Each row is where one point has got to under a steady rotation. How many steps took it there?
The counts run from 0 to 755.
[131 134  99 127 102 126 114 153 113 109 104 109 200 100  74  71  86 129
 119 128 113 105 142 135 119 172 136 110 150 135 140 156  91 170 141 164
 151 156 154 117 104 140 128] -> 435
[ 83 150 151 131 154 135 148 109  91 109 112 121 111 105 117 121 112 110
 160 114 120 161 102 114  84 119 114 190 131 162  88 122 145 138 125 153
 110 214 109 127 155 101 121] -> 196
[163 127 161 123 160 100 110 125 141 157 134 105 166 151  95 151 130 120
 174 129 183  97 123  76 134 170 157 117 146 111 136 122 169 150 111 154
 162 148 182 142 125 134 104] -> 239
[182 139 127  86 121 111 116 128  85 169 151  95 145 130 104 134 148 114
 162 140 161 165 143  76 114 131 120 113 135 135 150 115 158 186 155 168
 114 135 141 155 110  95 103] -> 235
[157 121 170  97 127 131 121 134 141 135 159  97 152 124 148 145 172 157
  91 181 105 106 154 116 122 151  89 125  93 133 189 100 132 117 147 108
 127 121 170 109 157  87 150] -> 328
[173 113 123 115 113 107  86 131 123 176 151 101  90 148 133 135 124  99
 160 130 157 148 125 151 132  63 152 128 131  98 108 157 141 152 148 139
 108 126 102 156  74 159 116] -> 265
[121 143 159 104 129 133 127 107 179 182 139 154 145  97 127 124 136 130
 122 134 143  67 100 111 109 180 122 158 109  81 124 131 119 102  91  78
 154 135 130 119 120 140 164] -> 118
[ 97 151 154 116 114 160 138 119 141 178  86 154 139 108 149 124 113 108
 133 120 129  99 112  90  91 118 129 136 158 104  79 191 118  93 149 111
  88 137  89 112 105 180 131] -> 620
[177 148 143 109 133 167 149 116 140 182 144 102  86 140 158 139 152  78
 128 130  98 172 126  83 101 144 117 165  99 138 130 112 153 103 138 103
 127 153  76 129 125 124 122] -> 592
[ 74 135 177 116 171 127 152 111 152 109  88 128 171 124 104 148 133 121
 135 143 124 103  99  83 100 179 145 134 133 120 140 160 121 113 134 155
 143 187 167  96 168 127 135] -> 421
[ 97 118 134 119 156 162 157  98 181 149  84 174  98 142 121 120 111 110
 146 118 136 137  90 124 101 148 153 133 121 115  92 168 114 109 105 112
 137 143 102 111 112 184 135] -> 392
[116 118 128 122 123  98 118  90 126 114 130 114 149  97 109  77 129 103
  94 156  96 158 123 145 100 128 127 124 121 106 206 172  87 161 165 167
 127 152 166 109 125 129 142] -> 654
[113 122  99  69 130 138 135  84 115 133 112 160 119 105  77 115 105 140
 157 130 177 153 101 113  85 164 129 133 119 111 117 150 124 210 128 153
 133 141 127 128 102 138 161] -> 211
[143 152 178  82 117 139 120 113 119 165 147 128 112 100 175 149 161 169
 129 157 145 108 134 102 107 106  73 166 117 122 134 107 158 119 143  94
  77 141 140 113 150  84 135] -> 325
[104 109 130 132 156 156 154 101 190 142  97 169 113 144 119 115 112  95
 130 136 124 125  94 121 108 173 153 120 118 110 108 177 107 102 103 109
 161 138 119  98 113 187 140] -> 391
[110 103 133  92 154 117 124 111 127 152 162 110 113 144  73 142 137  92
 157 138 141 171 108 126 118 154 169 171  91 125 151 118 137 157  98 170
 174 156 106 163 125  90 136] -> 691
[125 100 120 128 143  69  98  84  98 148 156 132  87 125 110 143 129  93
 109 165 152 178 111 156 126  84 124 140 117 123 167 160 105 185 120 136
 119 107 129 157  92 116 153] -> 478
[ 84  98 116  93 134 171 142 125 141 131  83 131 105 151 128 132 124  81
 115 148  77 177 129 139  96 129 169 146  97 138 121 173  81 117 133 124
 121 138  64 122 116 137 147] -> 395
[124  86  87  61 123 143 111 122 120 124 112 120 140 124  76 120 118 106
 140 142 131 157 127 122  82 176 158 130  98 111 139 154 109 195 138 156
 151 140 112 141 103 119 155] -> 213
[144 141 158 153 112 119 126 113 151 166 122 155 155 128 176  82 119 142
  87 139 130 104 159 123 135 137 108 122 149 109 144 152 107 117 105  47
  96 101 163 112 112 173 126] -> 353
[171 140 123  97 106 153 118 131 162 170 178 104 138  94 117 109 147 108
 111 147  96 102 125 118 103 183 109 158  85 108 159 104 115 110 119 108
 168 147 102 126 117 122 160] -> 115
[ 95 145 159 167 160 113 144 121 108  84 120 136 164  99 102 114 101 104
 103 136 133 117 102  94  86 154  83 158 159 138 131 153 139 154 107 126
 139 187 163  97 141 137 151] -> 201
[103 112 164 146 145 137 150 104 145 109  95 170 114 150 157  89 117 128
 112 139 157 174 133 120 109 123 110 105 166 133 117 197 139 141 130 120
 107 132 159  80 124 171 100] -> 179
[127 106 124  92 152 123 132 109  79 131 105 149 104 165 117 156 116 154
 137 139 190 179 150 101 123 124 112 139 135 158 109 128 165 200 105 123
 118 100 145 145 115 100 112] -> 6
[146 178 138 107 116 140 148  99  96 147 138 137  99 111 132 125 135 173
 105 133 125 138 146 131 123 125  42 183 101 178 107  84 137 124 112 114
 123 119 124 119 149  73 125] -> 105
[118 159 164 207 165 129 172 123 141 131 122 122 141 128 137 105 114  94
  90 132  83 128 133 115 145 135 117 138 137 188 151 116 101  85  94  86
 137 160 135 106 156 132 110] -> 375
[126 143 115 121 127 145 173  86 131 174 133 145  95 117  99  77 129 140
 146 128 106 177 116 156 143 136 153  87  90 185 161 115  70 134 143 153
 105 158 102 133 134 121 125] -> 159
[ 81  95 124 109 143 169 136 139 145 117  81 130 127 153 128 128 115  80
  97 148  71 162 136 143 101 137 165 141 111 143 122 175  79 107 129 123
 137 129  76 113 124 139 142] -> 396
[140 128 140 144 160  82  97 144  91 140 153  80 158 107  96 189 129  63
 111 157 108  98 121  95 108 119 131 136 129 135 173 118 121 152 126 116
 121 144 128 148 108 100 175] -> 24
[116 112 114  93 143 126 135  89 129 126 105 169 126 103  77 111 104 145
 150 132 194 133  99  98  86 173 121 126 133 106 108 163 138 190 121 137
 140 139 152 117 102 142 157] -> 210
[136 150 161 146 138 105 137  92 100 152 150 148 123 132 123 100 127 126
 135 134 189 172 136  91 114 126  81 166 163 138 127 147 182 177  98 151
 137 136 161 129 125 108  90] -> 681
[137 125 147 104 136 119 102 108 132 132 166 117  66  99 127 174 142 110
 138 147 135  99  78 157 100  75 101 173  95  98 110 134 141 128 127 124
 115 160 106 123 114 133 181] -> 295
[131 119 121 113  99 165 142 146 134 155 108 146 173 145 117  94 117 148
  70 149  93 127 188 145 144 178 128  96 128 163 154 137  78 106 119  93
 131  71 113 128 109 119 126] -> 131
[163  97  97  77 120 126 110 147 121 171 121 105 119 153  84 165 115 132
 155 138 135 122 130 157 151 108 178  92 111 135 117 123  87 163 147 147
 114  95  91 162  79 131 145] -> 38
[134  87 123 144 142 131 111 180 144 123 121 121 128 185  88 141  98 110
 132 131 162 116 146 161 149 130 146 131 152 142  80 155 141 121  77 140
 179 106 122 135  85 146 110] -> 489
[139 115 160  93 128 137 108 144 117 120 122  75 117 144 162 147 150 171
 143 144  86 123 155 167 134 103 142 149  84 151 142  76 114 119 133 104
  96 156 137 130 170  78 109] -> 547
[129 126 106  84  86 130  95 127  95 151 119 106 164  99 112  82 104 116
 157 117 124 145 129 127  91 124 150 148 144  86 129 164 125 178 163 162
 102 163 105 146  86 140 113] -> 440
[ 94 100 136 135 119 128  98 156 118  94 104  92 168 162 132  98 105 100
 114 119  91 152 172 153 118 138 165 187 152 126 123 157 120 127 102 154
 166 142 134 135 123 114  79] -> 670
